In the rows, 128 means zero.
Y: rows in 3 groups, each row roughly a mix of its group's directions (one row in no group):
Y (75 x 14):
[[135 107 105  98 137 135  89 156  69 159  57 131 121 138]
 [126 121 169  86 149 114 137 131 189 152 110  65  95 135]
 [132 161 140 174 114 173 114  97 155 115 120  74  97 177]
 [129  45 156  94 146 110 119 140 137 170 145 146 140  86]
 [128  67 106  88 127 113  99 155  84 167 104 154 159 100]
 [149  92 115 109 153 115  94  78  64 144  94 123 168 114]
 [147 178 104 151 104 140 131 146  58 124  87 172 109 122]
 [124 104 144 146 187 130 139 104 190 105 187 143 124 104]
 [141 204 105 159 125 129 146 134 179 116 183 124 114 114]
 [116  62 146  89 114 111 118 117  84 147  66 116 155 134]
 [161 128 159 184 126 159 102 110  61 139 142 160 103 148]
 [150 144 180 143 144 145 133 154 172 157 172 126  62 122]
 [103  63 122 160 168 152 112 118 191 108 161 136 137 130]
 [134 162 131 157 149 131 110 108  73  91 159 131 135 202]
 [114 171 107 137 124 160 141  98 151  66 193 122 150 141]
 [118 149  84 167 132 105 150 110 153  88 180 162 173 105]
 [131 184 131 179  83 139 150 113 181 117 167 100 118 135]
 [103  80 153  73 102  88 157 177 128 152 105 147 137 106]
 [115  90 154  81 130 104 137 118 195 151 150  76 145 110]
 [135 180  93 204 140  85 152 123 144 111 103 151 124 128]
 [116 143  69 125 171 166 108 109 127  69 166 146 158 132]
 [ 91 107  87  88 128  99 149 173 109 101 115 180 166 114]
 [139  96 184  99 153 148 109 139 127 166  88  98  71 143]
 [121 123 163 131 158 152 144  98 188  96 200 117 118 124]
 [146  82 185 167 159 163 103 111 148 154 139 119  80 139]
 [164 174 155 158 137 152 114 101 164 152 147  75  81 138]
 [134 134  93 107 131 143  91 151  65 144  55 125 119 152]
 [130 105 133 124 101 129 108  74 100 138  66  70 154 153]
 [137  83 204 165  80 139 133  99 133 158 141 112 115 133]
 [130 195 136 137  63 137 144 129 105 121 100  92 111 170]
 [125 142  92  89  92 144 116 173  87 149  57 130 118 120]
 [115 182  95  91 113  88 143 126  95  93 145 114 178 163]
 [156 187 132 184 119 148 128  96 167 128 177 101 107 128]
 [110 179  73  88 107 102 159 162 128 110  81 133 142 108]
 [117 167  65 125 107 127 149 165 110 110  76 170 131  95]
 [113 102 130  80 122 111 149 144 200 155 105  96 126  80]
 [129 156 160 115 155 187 116 110 142 102 128  84  76 172]
 [149 194 135 143  99 115 149 120 187 150 156  82 110 112]
 [107  70 118  91 117  94 137 138  83 127 104 168 178 105]
 [139 164  91 126  85 128 144 156  82 138  80 170 124  82]
 [118  94 111 169 152 163 106 108  81  84 145 182 148 148]
 [116 181  73  92  98 102 157 159 111 113  86 140 147 105]
 [127 189 151 123  69 156 142 121 116 113 120  81 106 173]
 [130 166 134 140 140 130 152 177 176 125 191 162  90 109]
 [128  46 150  93 175 128 108 135 141 157 146 146 131  93]
 [ 98  68 147  84 141 137 117 163 103 128  67 132 113 160]
 [129 198  72 146  98 114 141  98 152 105 132  93 164 124]
 [134  65 131  84 178 147  85 146 103 160  94 134 113 120]
 [141 118 140 110 150 143  98 149  94 161  52 109  81 153]
 [123 109  87 182 129 167 122 148 122 115 103 196 116  91]
 [122 160 103  87 110 113 158 167 151 142  60 121 105  87]
 [118 174 114 164  93 113 166 105 159  88 186 134 160 123]
 [122  94 152 173 187 164 105 119 167 112 137 124  89 167]
 [122 109 185 116  64 104 159 137 163 168 119  92 116 119]
 [121  82 161  96 127 106 125 100 170 145 184  84 165 127]
 [101 121  80  63 154 103 130 172 108 113  82 147 148 126]
 [144 113 105  65 184  95 113 147  92 153 111 152 140  90]
 [126 144 160  62 127  88 144 122 159 145 132  58 133 144]
 [152 193 135 155 132 150 122 114 177 138 144  75  84 143]
 [122 151  68  73 130  82 135 132 115 128  91 117 175 102]
 [121 179  79 182 126 107 152 110 146  83 156 153 159 123]
 [149 159 129 178 130 150 109 119  51 112 133 164 114 166]
 [123  75  91 114 199 136  99 126 132 117 150 167 153  98]
 [119 161 137 186 104 154 151 141 173 100 188 147 105 139]
 [ 85  77 110  88 132 126 127 161  94 103  72 151 148 154]
 [115 166  65 105  93 110 154 158 110 114  91 158 154  90]
 [167 147 118 165 193 163  89  95 106 122 167 146 109 126]
 [126 103 170 132  72  82 166 131 155 159 167 133 151  94]
 [112  58 163 118 149 137 128 167 100 127 140 194 115 126]
 [110 171  65  96  97 102 156 156 114 108  98 147 161 102]
 [153 176 128 165 107 113 151 115 165 137 200 137 131  88]
 [142  64 140 167 108 159 114 120 131 161 141 169 127  69]
 [133  56 178  78 147 139 107 141 128 172 123 118 108 113]
 [134  93 160 175 160 151  96  93 119 115 185 130 131 175]
 [132  76 150  71 112 136 100 155  86 178  92 118 123 125]]
one row of each group, then the others: which group is each in?
[132 153 189 149 134 142 155 106 183 116 153  93  79 147] : S
[151 146  84 102 153  83 131 120 105 139 152 159 172  67] : B
[133 160 171  98 160 113 129 124 145 132 115  65  89 184] : M

[121 133 103  81  91 106 157 156 155 153  86 126 136  61] : M
[ 94 124  86  89  88  92 148 134 117 112  75 114 182 129] : B
[148 168 119 109  94  93 135  93 147 160 101  57 148 110] : B
[140 195 104 141 120 134 134 151  68 114  78 154  99 145] : M
[124  76 182  81 105  95 146 158 130 177 108 125 117 105] : B
[135  64 142 148 146 146  96  84  63 124 118 154 153 135] : B
